Each named turn below is shown by a few rows before and after it. Which turns, in which order, take the first row of each later pair to the second? The first pair is answered.
M (before => after):
[-11 -17 -19  18   8   0  -3 -10   5 -12  -7   9   3  -3  -2  15  -1  -8] => [ -2   7  -8   3   3  15 -13 -16  11 -20  -9   6   1  -1   7  13   0  -7]
[ 10 -26  -4  15   9 -13  27   2  -2   8   9   7  20  -1   0 -27   2 -11] => [  5  13   6  -9  14 -13   8 -21   8  -8   0   6  36  -1  15 -25  -3  -8]
[ -3   9  -8   4  10 -19   9   2   3  -1  -2   7 -11   3   3  -4 -10  21] => [  9  20  -1  -8   1  -2   4   3  10  -7  -1   5 -16   3  10  -9  -2  19]
[ -5  -8  -8  11  -7 -19 -26 -24   9   2 -16  -2   7   1 -18  20 -14  -4] => [ 13   7   5   0 -25   7 -37 -18  17  -2 -14  -7  -4  -1 -11  14  -3  -6]
Y (before => after):
[ -9  -8   8 -25  12  17 -26  13 -33  -4   1   1  15  -8   9  -3   2 -19] => [ -6   8  11 -29  -4  21 -37   7 -27 -13  -9  -1   9  -6   7   4  -4 -12]
[ 26  -7   7  -1  -8  19  11   4   7   4   3  -3 -17  -4  -4  -8  11   2] => [ 24  11   4  -1 -13   3  -1   3  10   1  -3   2 -25   3  -5  -3  -5  16]
[ 29   9   9  -5   3  30   2  -8  12  -3   6  -4  -2   6  13  -8  19 -12] => [ 22  35   1  -6  -4   6 -12 -10  18  -7   0   1 -12  15   9  -7  -2   8]
[-28  23   5 -20  34 -22 -10   8   2   8   2  21   6   1  15 -11  -9   9] => [-23  -3  16 -18  41   7   6  10  -4   9   9  17  16 -11  20 -16  15 -14]
Q (before => after):
[  4   2   2 -10  12  -2  17  -9   7   3   7   8  19 -11  -2  -7   8  -4] => [ 10  -5   4  -5   8   4  20  -5   5   7   7   7  14 -14  -4  -6   9  -7]
[  1 -11  10   0 -13   2  -6  13  -9 -13  -5   3 -10   5  -1   3  -5   8] => [ -3  -4  11  -2 -12  -3  -8  10  -7 -16  -9   1  -8   7   1   4 -11   9]
[  4  -7  -2   5 -21  15  -4  -6   6 -22   0  -5   6  -2  -4  24  -2 -17] => [ -1   2  -1  -1 -18   8  -7 -12   9 -26  -4   0  11   0  -2  28  -7 -13]
T (before => after):
[-13  10  15 -16  11  19 -10  -7  -3   0  -7  -5  19  -4  14  -3   7  -7] => [-15  12  14 -16  -1  19 -18  -2  -4  -1 -10  -7  12  -1  13   1  12  -6]
[-21  19 -14  -1  23 -42  -1  -4 -11   5   9   5  17  12   4  -4 -27   7] => [-26  24 -18   1  -1 -36 -20  10 -15   2   3   2   0  15  -1   7 -21  13]
[ 24  -5  12 -19   0  14  14   6 -10   6  17   7  14  -3  13   4  26 -10] => [ 23   2   8 -15 -26  17  -3  11  -7   2   6   5  -1  -1   6  19  28  -4]
[  2  24 -12  19 -17 -14 -15  31   0  26   8 -11 -25  26   9   6 -20  18] => [ 13   4 -12  24   0 -19  12 -23  21   9 -23 -11   3  16  -5  30 -29  24]
R (before => after):
[  7 -18   4  10 -22  32  -3  15  -6   1   2  -4 -16   1  -2   4  24 -19] => [  5 -18   6   7 -16  32   0  18  -8   1   8  -5 -12   1   2  -1  23 -21]
[ -9  15  -1 -11 -10  14 -27  14  -4 -11   7  -6  11  -4   7   0  18 -12] => [ -5  10  -9   3 -24   5 -29  19   0 -11  -3  -5  -6  -1  -7  10  13   2]
[  1  17   0   6 -14  -8 -10  18  -2  -2   8   1 -22   4  -7  -4  -9  12] => [ -5  18   6  -3   6  -6  -4  21  -7   5  21   0 -10   2  10 -18  -5   0]
Then:
Between the rows of a pair lie two turns.
[-19 -17  -7  13  52 -28  21 -13   1   2  15   6  22   1   6  -2  -8  -6] => [ 24  31   5   2 -17   8 -16 -18  31 -28 -11  -3 -26   4  -1  17  -1  24]	M R
[ 18  44  20 -31  -3  20 -13  -9   3 -15  -1   5   0   9  27 -14  -1   1] => [-19  -6  -9   5  34 -39  16 -11 -12   6  -3  16  25   8   2   1 -25   6]	M M
[-20  32   5 -16  -6 -14  -6   2   0  -2  -3   3   6  27  10  18  -3   3] => [-11  17  -3  -4  -5 -22   9  -5   8   2 -11   4  -1  28  -4  21 -10  14]	T R
[  2 -18  -7  11   1  22  -1  26  -1  -2   7   8  14 -16  15  -3  19 -39] => [ -3  35 -17   5 -19 -14 -30  18  12 -14  -8  13  -6   1   9   7 -15   1]	Y Y
[ 29  -4   7   6  -6  11  15  -5  13 -10   7 -15  -7  -3   1  -3  12   6] => [ 26  12   4   3   3  -6  16  -4  13  -5  10 -13  -7   7   5 -13  -4  16]	Y T
[  9  -7   3   8  16 -31  -1 -13  14   3 -16  -1  21  -4   3   1 -11  13] => [ 35   3   8   8 -10  -8  -7   8  21   7  -7  -7 -12   1   3  -9  -1  18]	M R
[  0  -6  -8  -1  16 -21  11 -11 -10  -6  15  -7  -4  12  -7  -1 -10  12] => [  5  11   0 -12  17  -9   4  -9 -10  -9  22  -9  -4  15   5  -9  -8   6]	M Y
[-26 -12   1 -14  17 -11  -2   7 -10  -2   5   2  15 -10   6  12  14 -37] => [-26  -1   3 -15  -6  -5 -20  13  -9 -10  -1   1   2  -9   4  23  18 -32]	T M
[ -2  -1 -15  21 -18   5 -12  37  -8  13   8   1 -32  10 -15  -6  -4   9] => [-35  13 -13  -1  28 -18 -10   8 -14   7   6   9  17   9   4  -7 -22   5]	M R
[  0   3   0  -2  17 -14   5  -9  14  -3  -3   3   7   6  -9  -8 -14  13] => [  3  -7   7  -7  15   5   7 -17  13  -7  -6  -2  16  -2  -5   1  -2   1]	Y R
[  2 -17   2  13   0   7  12   9 -10  11   4  -2  -7  -1   3  -4  13 -10] => [ -7 -19  -6  19   0  -8   9  -7  -6   4 -13   1   2  -2  -6  12  -1   2]	Y M
[-17  -5   2   1 -16   9 -16  -7  -6  -7 -24  -3  12  -8  -6  29  12 -18] => [-21   9  -4   4 -24 -10 -22  -2  -5  -6 -21   0   1   1 -11  28  -1  -2]	M Y
[ -4  41  -5 -15  18 -24  -5  -4   7  -3  12   8   2   2  20 -14 -11   2] => [-16  25  -8  -2 -27  -7 -28  19  -4  -7  -2   5 -23  -3   7  14   8  -2]	Y T
[ -1  18  -7  -9 -20 -16 -15   0   1  -1 -12   8 -11  11  -8  12  -3  16] => [-12  20   2 -24  12 -12  -7   5 -12   7  11   9  11   9  13 -11   4  -4]	R R
[-12  -3  14 -17   9  39 -15  12  -9   9   1  -9 -10  -2  -6 -15  18 -10] => [-18  16   3 -12  -3   5 -28  -8   6  -5 -24  -4 -14   4 -21   8 -12  20]	T Y
[ -5 -32 -11   7  10  -4  29  -6  -8   8 -11   3   7  -8 -24  15  -3  -3] => [  6 -13   6  -9  -2  21  14 -21   3 -10 -22  -2  12 -13 -13  24   6  -8]	R Y
[ -9  20 -14  -2  -6 -19 -28  42 -28  15  12  16  -5  34 -16 -23 -12  15] => [ 26  20   1  -7 -36  10 -27  -7  10 -20 -33   9  -5  21 -30  14  -3  28]	T M
[ 16  22   3   8  -2 -13   1 -22  19   5 -12   2 -15  16  -6   7 -14  26] => [ 13   1  -4  24  -4 -19  13 -12  13  14  -9   3 -21  16 -15   9 -13  22]	M M
[-17 -13 -25 -15 -17  -1  -8  23 -22  18  22   9   1   1 -15 -34   7 -26] => [ -4 -34 -24 -11   9  -8  19 -21  -4  10   5   9  33  -8 -23 -28  -2 -24]	T T
[  3  11 -11   7 -19  25  -7  31  -7  15   5  -8 -42   5 -29 -15  -4  12] => [ -3   6  -5   5 -24  34 -17  -6   3  -9 -30 -10 -20  -6 -35  23   0   9]	R T
[  3  47  18 -31  -9   8 -25  -5  10  -2  24  -9  10   3  26  -8 -26   3] => [  8  -2  24 -23  -6  38  -3  17  -6  11  39 -14  11 -10  27 -15   5 -29]	M R
[  5  22  15 -32   4  29 -19   4   3 -16   4 -10 -16  -3  27  -1  22 -20] => [-20  25 -10 -20  31 -23 -10  18 -10   5  20   0 -16   9  23 -15  -7  -8]	Y Y
[  8 -27  -3  -4  17   3  12  19  -9   9  13   7 -10   2   2 -15  -1 -17] => [ 18  13   1 -14 -15  10 -14   5  12 -14  -9   6 -27   6  -2   0 -11   4]	Y Y
[  8   9  14  10 -10  23   3  19   5   5   1  10  -3   3  24 -14  22  -3] => [ -2  20  -2  18 -13  -9  -4   1  14  -6 -20  15  -5  12   9   4  -2  23]	T Y
[  5 -17  10   7  35 -19  34 -36  26  -4 -16  -9  22 -12  -6   2 -14   7] => [-18  41  30 -29   9  18 -24   6   3  -8   8 -14   7  -8  31  -9  11 -13]	T R
[ -5   9  -7   3  29 -26  -2   4 -25  20  15  16   7  21   9 -14 -21   6] => [-12  35   3 -16   6  -4 -34  -5 -21  -2   1  11  12  16  19   6 -10  -1]	R T
[  2 -33 -15  24  16 -20  27 -24   6   4 -19   1  11  -2 -18  14  -4   8] => [-20  31  -3 -15  33 -26  -7  -2  -9   9  15   6  17  10  24 -23 -11   2]	T M
[ 39 -13  23  -1   0  24  28 -31  23 -14 -18  -9 -11 -20   3  -6   9 -23] => [ 32  14  27 -15 -15  36   3  -7  15 -12  -6 -10 -24 -16  17 -12  18 -28]	T R
[-37  12   1 -20  -2   2 -26  -8 -13 -20 -12  11  15  -1  14  13  13 -10] => [-20  16  -2  -9 -32   7 -30  17 -11 -13  -7   8 -19   7   3   7  14   2]	M Y
[ -9  24  -3  -9  -3 -14  -9 -15   8  -9 -13  -1   9   5  -3  13 -17  16] => [-15  32  -2 -12  -5 -12 -17   7  -2  -1   0  -1  -3   9   6  -1  -9  10]	T T
[  8  38   7 -13  -3   9  -1  -7  13  -2   5  -4  -9   0  14 -15  -6  18] => [ 13 -13  -5  19 -18   4  19   1  10   6  -3  -4 -25  -5 -13   5  -3  17]	M T
[-43 -30  -2  40   0 -14  -8  32 -28   7 -13   6 -14  -7  -6  18  22 -12] => [-52 -10   6  21  10 -14 -20  -7 -15 -15 -35   5  15 -12   2  34  12 -10]	Y M
[  4  -7   8  11 -30   5 -10  -5   5 -14 -16 -12  -8  -7  -8  16   4  -3] => [ -2  -7   0   8  15 -31  16 -16   5   2  -2  -4  12   1  -4  -5 -20   5]	Y T
[  6 -14 -13  20 -14  -2  13   3  -3   2  -2  -1  -3  -2  -1   8  -1  24] => [  1  -9 -13  18 -13  -1  11  18  -9   9   8  -1  -6  -1   6  -1   1  21]	T T
[-31  -1 -16  -8  -7 -32 -17  24 -22  19  17   3   2   1 -18   3   0  -1] => [-27 -18 -20  -2   8 -40   1   3 -14  17   8   4  20  -5 -25   9  -6   0]	T R
[  7  17   3 -23  42  -2  24 -29   3   5  -1  -9  22  -4  -4 -20  -8  -2] => [-15  30  -5 -19   7   3 -12  32 -25  19  23  -9 -17   4  -1 -26   6  -7]	T Y
[ 16 -20  -9  19  -3   0  13  24   9  21   5   7 -26  -6 -22 -11 -24   4] => [ 28 -12   2  13 -19  21   3  15  17   7  -5   3 -33  -9 -23   0 -15   5]	Y Y
[-28  40 -10   1  -3 -38 -27   6  -9  -2 -13   6  -5  12  -6   8 -21  29] => [ -5  34   2  -3 -11  -3 -14  47 -20  21  21   1 -30  14   4 -28   6  10]	M R
[ 17  16   2 -10   2  -2   5 -29  19 -12  -4   4   7   1   3  -5 -10   7] => [ 24   7  -7   3 -10  -7   9 -11  18  -2   0   4 -14   6  -7  -9 -10  17]	R M
[ 21  18   7 -18   6  -6  -5   8  12  14  13   9  -8   3  17 -11   3   4] => [ 26  11   9 -16  13  -7   7 -15  25   4  -2   9   6  -1   8   1  -2   8]	T T
[  3  24  12 -24  -3  26 -22  10  11  -1  10  16 -13  -5  17  -5  21   3] => [  8  11  16 -27  23  21   3 -13  19  -1  13  17   8  -8  19 -14  17  -2]	T T
[-24  35  10 -14 -13  -1 -35  -7  -6 -25 -11   4   6   4   8  17  -1  -3] => [ 14 -34  11  13  -1  10  19 -27   8 -17 -19  -1  16  -8 -16  20   7 -13]	M T
